The rows of Y fall into a few groups, and each row is roughly a mix of its group's hidden directions.
Y:
[[+4.80,-0.54,+2.36,-2.08,+2.75,+1.02,-0.25,+2.91,-0.27,-0.61,-1.90],
[+1.42,-1.61,+2.23,+0.58,-0.77,+4.80,+0.56,+2.43,-1.99,+0.44,+3.23],
[+3.86,+1.68,+0.89,-1.33,+1.06,-1.73,+3.18,+0.96,-0.50,-1.27,-4.14],
[-1.98,+2.41,+2.38,-3.36,+3.42,+0.37,+2.86,-0.23,+0.22,+2.22,-1.67],
[+4.75,+0.13,+1.60,+2.26,+1.77,-2.72,+0.56,+0.10,-0.13,+3.06,+1.96],
[-0.42,+0.87,-0.54,+3.09,+0.14,-2.94,-4.56,-0.38,+1.99,+3.17,+0.14],
[+2.91,-0.82,+0.55,-1.65,+1.33,+3.84,+0.97,+4.46,-0.59,+1.30,-1.70],
[+4.42,-0.82,+1.18,-2.60,+1.53,+1.69,+2.78,+2.96,+0.25,-1.09,-1.78],
[-2.13,-2.13,+0.65,+3.38,-2.91,-2.48,-2.57,-3.07,+0.63,-1.56,-0.25],
[-4.33,-3.08,-1.52,-0.70,-1.78,-0.49,-2.89,-2.34,+1.84,+0.76,+1.46],
[+3.57,-0.39,+1.01,-2.19,+2.49,+0.13,+5.25,+0.92,+0.80,+0.17,-0.66],
[+2.94,-1.57,+2.62,+3.00,-0.13,-1.30,-3.76,-2.22,+1.75,-1.79,+0.62],
[-1.36,-2.06,-0.80,+1.83,-3.80,-1.99,+3.07,-2.76,+0.88,-2.85,-0.04],
[+3.29,-1.95,+0.76,-0.26,-1.49,-1.88,-0.01,-3.02,+1.40,-4.48,-1.52],
[-3.89,+1.24,-2.89,-1.50,-0.65,+1.74,+1.06,+2.40,-2.16,+3.10,+1.61],
[+2.17,-4.61,+0.64,+3.38,-1.33,-0.59,+2.11,-2.48,+0.27,-1.88,-0.59],
[+2.28,-1.58,+1.80,+2.75,-0.87,-0.35,-1.86,-2.32,+1.29,-4.70,-1.56],
[+3.79,+3.83,+1.43,+0.48,+3.55,-1.50,+2.20,+0.05,+1.80,+0.00,+0.36],
[+0.86,-4.49,-1.67,+1.57,-3.92,+1.40,-1.74,-0.42,-1.93,-0.16,+2.00],
[+5.52,-0.04,+1.92,+1.54,+2.26,-1.27,+0.62,+1.47,+1.74,+1.86,+1.46],
[+2.87,-2.04,+3.80,+2.07,+1.12,-0.11,-2.44,-2.61,+2.34,-1.73,-0.89],
[+2.34,-5.23,+0.18,+1.17,-1.91,-1.34,+2.07,-1.87,+0.65,-2.11,-1.42],
[+2.82,-2.57,+2.07,+1.97,-1.57,-1.00,-3.10,-3.06,+1.88,-2.37,-0.37],
[-1.10,+0.26,-1.68,+0.30,-4.44,-3.27,-3.67,-1.65,+0.25,-1.79,-0.65],
[-1.32,+4.14,+0.25,+2.02,-1.50,-1.04,-4.03,+1.10,+2.76,+1.74,+0.13],
[+4.33,-2.11,+0.72,-0.42,+1.43,+0.10,+3.00,-0.22,-0.30,-4.40,+0.10],
[-1.28,+2.07,-0.59,-5.59,-0.35,-1.43,-0.25,+1.95,+0.47,+3.24,-0.40],
[-5.54,+0.44,-1.64,-0.58,-2.83,+1.33,-2.65,-0.74,-1.63,+0.68,-0.26],
[+3.06,+0.94,+0.68,-2.10,+2.94,+2.99,+2.38,+3.91,-0.46,-0.66,-0.39],
[+5.08,+2.33,+1.22,+1.09,+1.33,-1.37,+2.07,+1.33,-0.81,-2.53,-1.96],
[-1.13,-0.34,-0.73,-3.81,-0.52,+0.14,+3.08,+0.20,-0.07,-2.05,-4.89],
[-2.86,-0.99,-0.31,+2.60,-1.85,-3.16,-1.86,-3.95,-0.27,+1.85,+1.56],
[+4.53,-2.74,+1.66,-0.68,+1.72,+1.38,+3.64,+0.70,-0.23,-2.11,-0.37],
[+5.29,-2.35,+0.77,-0.32,+0.40,-3.42,+1.95,+0.04,+2.10,+0.19,-0.37],
[-2.39,+3.60,+4.26,+0.18,+3.47,+1.41,-0.39,+0.61,+0.16,+1.72,-0.19],
[-2.24,+4.76,-0.89,-4.41,+1.06,-0.42,-0.84,+0.40,+2.01,+0.08,+0.56],
[+4.66,+0.49,+0.53,+3.63,-1.67,-1.38,-1.26,+1.58,-0.70,+0.04,+3.12],
[-1.66,+5.87,+1.07,-1.34,+0.65,+0.98,-2.59,+0.72,+2.09,-1.07,-0.29],
[-1.86,-1.27,-1.64,-0.85,-4.86,-2.25,-3.66,-1.90,-0.24,+0.23,+0.34],
[+2.28,-1.42,+1.76,+0.27,+3.73,+3.18,+3.72,+2.21,-0.89,+0.62,+0.22],
[-2.46,+1.09,-1.41,-3.16,-1.37,+1.26,+3.14,+0.47,-0.57,-3.22,-3.31],
[-2.43,+0.92,+0.07,-1.06,+1.68,+1.92,+1.57,+2.73,-2.58,+4.51,+1.77],
[+2.12,+1.40,+1.28,-4.04,+1.42,+1.90,+0.37,+4.51,+0.56,-0.43,-1.85],
[+5.29,+0.89,+1.99,+1.62,+2.48,-1.37,+0.07,+1.66,+1.91,+1.98,+0.88],
[+1.25,-2.02,+2.08,+1.81,-0.84,-0.95,-3.49,-3.82,+2.42,-2.22,-1.43],
[+3.73,+0.42,+1.12,-3.84,+2.34,+0.87,-0.40,+3.61,-0.10,-0.82,-2.06],
[-5.08,-0.78,-1.90,-3.09,-2.59,+2.30,+0.39,-0.34,+0.63,+0.87,+1.21],
[-0.24,-0.94,-0.68,-0.44,+0.78,+2.77,+3.47,+0.15,-1.22,-5.33,-1.61],
[-1.70,-2.41,-1.32,+1.86,-1.28,-3.93,-0.42,-4.33,-0.99,+1.02,+1.57],
[-5.57,-1.21,-1.03,-0.49,-0.44,+1.33,-2.52,-1.91,+0.13,+2.31,+1.82],
[-3.03,+0.29,-1.92,+0.20,-4.57,-1.48,-3.89,-1.36,+0.36,-0.49,+1.00],
[-2.54,+2.78,-2.15,-1.52,-0.16,+1.05,+2.34,+3.65,-1.97,+2.97,+0.83],
[-4.24,+1.43,-0.11,-0.45,+1.62,-0.72,-0.44,-0.46,+0.56,+4.35,-3.38],
[-2.52,-0.56,-0.49,+3.17,-1.75,-3.16,-2.43,-3.47,-1.43,+1.67,+1.30],
[-2.71,+0.05,+0.24,+0.62,-2.94,-3.36,-2.11,-3.15,+2.10,-2.78,-0.39],
[-3.18,+1.53,-2.50,+0.25,-0.88,+1.29,-0.07,+2.97,-2.84,+3.05,+2.65],
[+2.11,+1.91,+0.95,+3.28,+2.37,-1.90,-0.59,+0.69,+2.35,+3.21,+2.96],
[+2.69,+2.60,+1.49,+3.45,+2.54,+0.00,-0.88,+0.25,+0.24,+1.44,+4.10],
[-4.59,-2.85,-0.90,-0.78,-2.21,+2.48,-2.15,-0.15,-2.31,+1.66,-0.33],
[+3.00,-3.41,+0.55,+2.44,+2.05,+1.55,+1.28,-0.03,-2.18,+3.72,+0.87],
[+3.39,+4.19,+0.76,+1.70,-1.03,-1.23,-0.46,+3.11,-1.43,+0.17,-2.72],
[-3.86,-4.76,-1.48,-2.02,-1.96,+0.48,-0.32,-2.10,-0.14,+0.87,+1.15],
[+2.34,-2.55,+2.15,+2.55,-0.13,-0.95,-3.54,-3.18,+1.92,-2.01,-0.24],
[-0.72,+1.92,-2.09,-3.09,+0.27,-0.01,+4.26,+3.15,-1.91,+2.08,+0.44],
[+3.40,-4.36,+0.43,+2.63,-0.85,+0.36,+3.65,-0.95,-1.14,-0.12,-0.56],
[-4.22,-3.47,-0.97,-1.40,-0.48,+1.91,-0.82,-2.09,+0.38,+1.70,+3.12],
[-0.51,+2.76,+0.40,-3.76,+1.59,-0.28,+3.74,+2.11,-0.38,+3.31,-0.39],
[-4.22,+1.25,+0.35,-0.25,-3.86,-3.29,-0.12,-1.48,+1.61,-2.07,+0.30],
[+3.79,+3.88,+1.25,+2.53,+1.69,-0.77,-0.04,+2.27,+2.28,+0.58,+1.71],
[+3.74,+1.70,+0.70,-0.98,+1.39,-0.89,+4.04,+1.83,+0.69,-1.97,-3.07],
[-3.90,+2.05,-1.30,+0.18,-0.83,-0.43,-3.13,+0.29,+0.92,+4.62,+0.61],
[+1.02,-1.88,+1.18,+0.16,+3.85,+2.12,+4.62,+2.00,-0.14,+1.95,+0.19],
[+0.94,-1.78,+1.78,+4.51,-1.66,-2.74,+1.05,-3.66,-0.90,-0.99,+0.57],
[-5.43,+0.12,-1.35,-3.27,-0.42,+1.80,+0.07,-2.88,-0.09,-0.33,+0.74],
[-3.11,+1.53,-0.96,+1.24,-1.20,-0.23,-3.73,+0.69,+1.03,+4.76,+0.60],
[+1.40,+3.32,-2.57,-0.81,+0.95,+4.67,+1.16,+2.39,-0.80,+1.68,-0.94],
[-3.57,+1.20,+0.37,+3.35,-3.85,+0.22,-0.73,-0.65,+1.19,-3.38,-0.39],
[-2.64,+0.67,-2.21,-1.79,-0.91,+2.71,+2.05,+3.07,-2.38,+2.88,+1.78],
[-3.36,+2.50,-2.53,+0.06,-2.66,-2.21,-3.53,-0.62,+0.54,+2.04,+1.08],
[+1.64,+1.05,-0.81,-3.86,+1.19,+2.87,+2.49,+4.21,+0.17,-0.49,-1.13],
[+2.83,-0.88,+2.62,-0.78,+1.93,+4.30,+0.03,+2.63,+2.33,+1.30,-1.39],
[+1.02,-1.75,+0.28,+1.54,-1.13,-0.59,-2.55,-3.58,+1.25,-5.03,-0.21],
[+2.41,-5.01,+0.54,+2.39,-1.00,-1.04,+2.43,-1.21,-1.94,+2.08,-0.02],
[+0.80,-1.76,-4.24,+3.28,-2.75,-0.93,-2.04,+1.62,-1.41,-0.40,+2.15],
[+1.00,-3.08,+2.63,+1.22,+0.31,-0.65,-2.51,-4.55,+1.05,-2.42,-1.00],
[-1.75,+2.08,-1.18,-2.51,+1.44,+1.11,+3.68,+3.08,-2.42,+2.46,+1.05],
[+5.26,+2.39,+1.70,+2.90,+2.14,-1.89,-0.02,+1.06,+0.08,-0.67,-0.18],
[+0.92,+2.42,-0.14,-4.63,+2.76,+1.25,+0.06,+3.69,-0.53,+1.80,-0.02],
[-3.40,+1.69,-2.14,-1.60,-4.50,-1.61,-2.03,-1.27,-0.49,-1.14,-1.66],
[-0.22,+2.18,+0.20,-0.59,+1.51,+4.56,-3.19,+3.22,+1.52,-1.04,-1.49],
[-2.04,-0.72,-1.42,-0.02,-3.70,-2.71,-4.29,-2.84,-0.31,-0.25,+0.10],
[+4.94,-0.48,-1.58,-2.30,+3.24,+1.77,+1.31,+1.59,-1.66,+0.34,-1.10],
[+4.78,+0.53,+1.20,+1.09,+1.76,-0.21,+4.37,+1.92,-1.63,-0.32,-0.08],
[-0.10,+1.50,+0.15,+2.65,-0.20,-0.99,-1.36,+1.17,+1.10,+5.07,+3.74],
[-4.78,-2.01,-0.79,-1.97,-1.36,+3.31,-1.10,-0.63,-1.50,+2.05,+1.49],
[+3.16,-4.09,-2.72,-0.44,-3.26,-0.18,+1.97,+0.05,-1.29,-1.99,+0.08],
[+2.14,-2.04,+0.68,+2.85,-0.46,-2.01,-3.70,-2.99,+1.57,-2.77,+0.21],
[-1.52,+1.23,-0.13,+1.35,-2.86,-2.21,+2.36,-1.58,+0.48,-5.24,+0.02],
[-3.59,+3.34,-0.47,+3.05,-0.49,+0.20,-4.25,+0.73,+0.92,+0.94,+0.48],
[+1.72,+0.56,-1.74,+2.63,+0.50,-5.11,-2.91,+0.08,+1.01,+2.11,+0.95],
[-5.19,+1.39,-1.03,-1.72,-0.73,+1.06,-1.30,-0.56,+0.28,+4.15,-0.76],
[-2.70,+3.36,-2.31,-4.42,+0.50,-1.84,-2.55,+0.65,+0.01,+0.57,+0.30],
[-2.22,-2.45,+0.49,+4.73,-1.98,-1.83,-0.01,-2.70,-1.51,+1.06,+1.72],
[+2.88,+2.36,-0.96,-1.69,+3.22,+3.45,+0.76,+2.21,-1.03,+2.83,-0.12],
[+3.03,-1.95,+1.51,+0.57,+4.12,+1.41,+3.76,+1.99,+1.31,+0.20,+0.03],
[-1.91,-1.40,-1.76,+3.15,-0.45,-2.88,-1.54,-4.50,-1.14,-0.02,+1.85],
[-3.28,+5.14,-1.39,-3.37,-0.37,-0.03,-1.05,+1.31,+0.96,-0.02,+0.28],
[-2.28,+2.08,+3.27,+0.45,+3.77,+2.58,-1.42,+0.55,+1.64,+2.86,+0.08],
[+3.99,-1.76,+2.77,-1.71,+1.04,+1.39,+2.94,-0.77,+1.09,-3.20,-1.05],
[-4.58,-3.27,-0.87,-2.86,-0.72,+2.45,-0.09,-1.87,-0.62,+1.49,+1.09],
[+1.63,+1.04,+0.05,-5.03,+1.28,+1.59,+0.43,+4.08,+0.42,+1.37,-1.53],
[-5.46,-0.24,-1.22,-0.75,-1.90,+1.42,-3.41,-1.77,-1.07,+0.87,+0.37],
[-2.51,+3.57,+0.32,-3.75,+1.62,-0.02,-2.10,+1.57,+1.10,+3.07,+1.06],
[+1.11,-5.61,-0.64,+3.60,-1.21,-0.34,+0.32,-2.41,-0.64,-0.59,-0.31]]

One row of each group comes first, with its name. Which group is each row after those in?
[-3.62,-0.55,-0.35,-0.02,-0.85,-0.28,-5.43,-3.17,-0.52,+0.11,-0.49]  <104>
[-3.83,+2.39,-1.43,-0.87,-0.09,+2.49,+1.23,+3.10,-2.09,+2.86,+1.19]  <57>
[+5.52,+0.43,+0.06,-2.45,+2.16,+1.49,+2.07,-0.25,+1.54,-0.46,-1.98]  <108>

[-2.25,+2.25,-1.16,+2.85,-0.18,-1.20,-4.30,+1.14,+0.16,+2.91,+2.26]  <57>
[-0.58,-3.89,-2.62,+1.28,-3.33,+0.11,-0.94,-1.69,-2.97,-2.45,+0.91]  <57>
[-0.59,+1.41,+3.35,-2.15,+4.87,+0.22,+2.06,-0.87,+1.25,+1.55,-1.88]  <57>
[-2.50,+2.24,-1.41,+1.36,-1.97,-1.52,-3.74,+0.47,+2.10,+3.72,-0.84]  <57>
[-0.79,+1.59,-3.30,-2.11,-2.74,-4.67,-0.54,-0.87,+0.86,+2.07,-0.76]  <57>
[+4.01,+2.80,+1.22,+0.99,+1.96,-0.55,+1.25,+1.64,+0.43,-3.38,-2.84]  <104>
[+3.21,-1.14,+0.81,-3.38,+0.78,+1.21,+2.30,+4.40,-0.88,+0.01,-1.81]  <108>
[-1.66,-1.09,+1.93,+1.53,-3.39,-2.73,+0.13,-2.76,+2.67,-3.23,-0.52]  <108>
[+2.76,+2.60,+1.56,+0.54,+3.33,+2.29,+3.57,+2.87,-0.18,+0.11,-0.12]  <104>
[+3.07,-2.68,+1.78,+2.75,+2.83,+1.86,+0.82,+2.80,+0.31,+1.96,+1.79]  <104>
[+2.46,-4.54,-2.65,+0.48,-3.07,+1.11,+1.67,+1.15,-2.12,-0.80,+0.77]  <57>
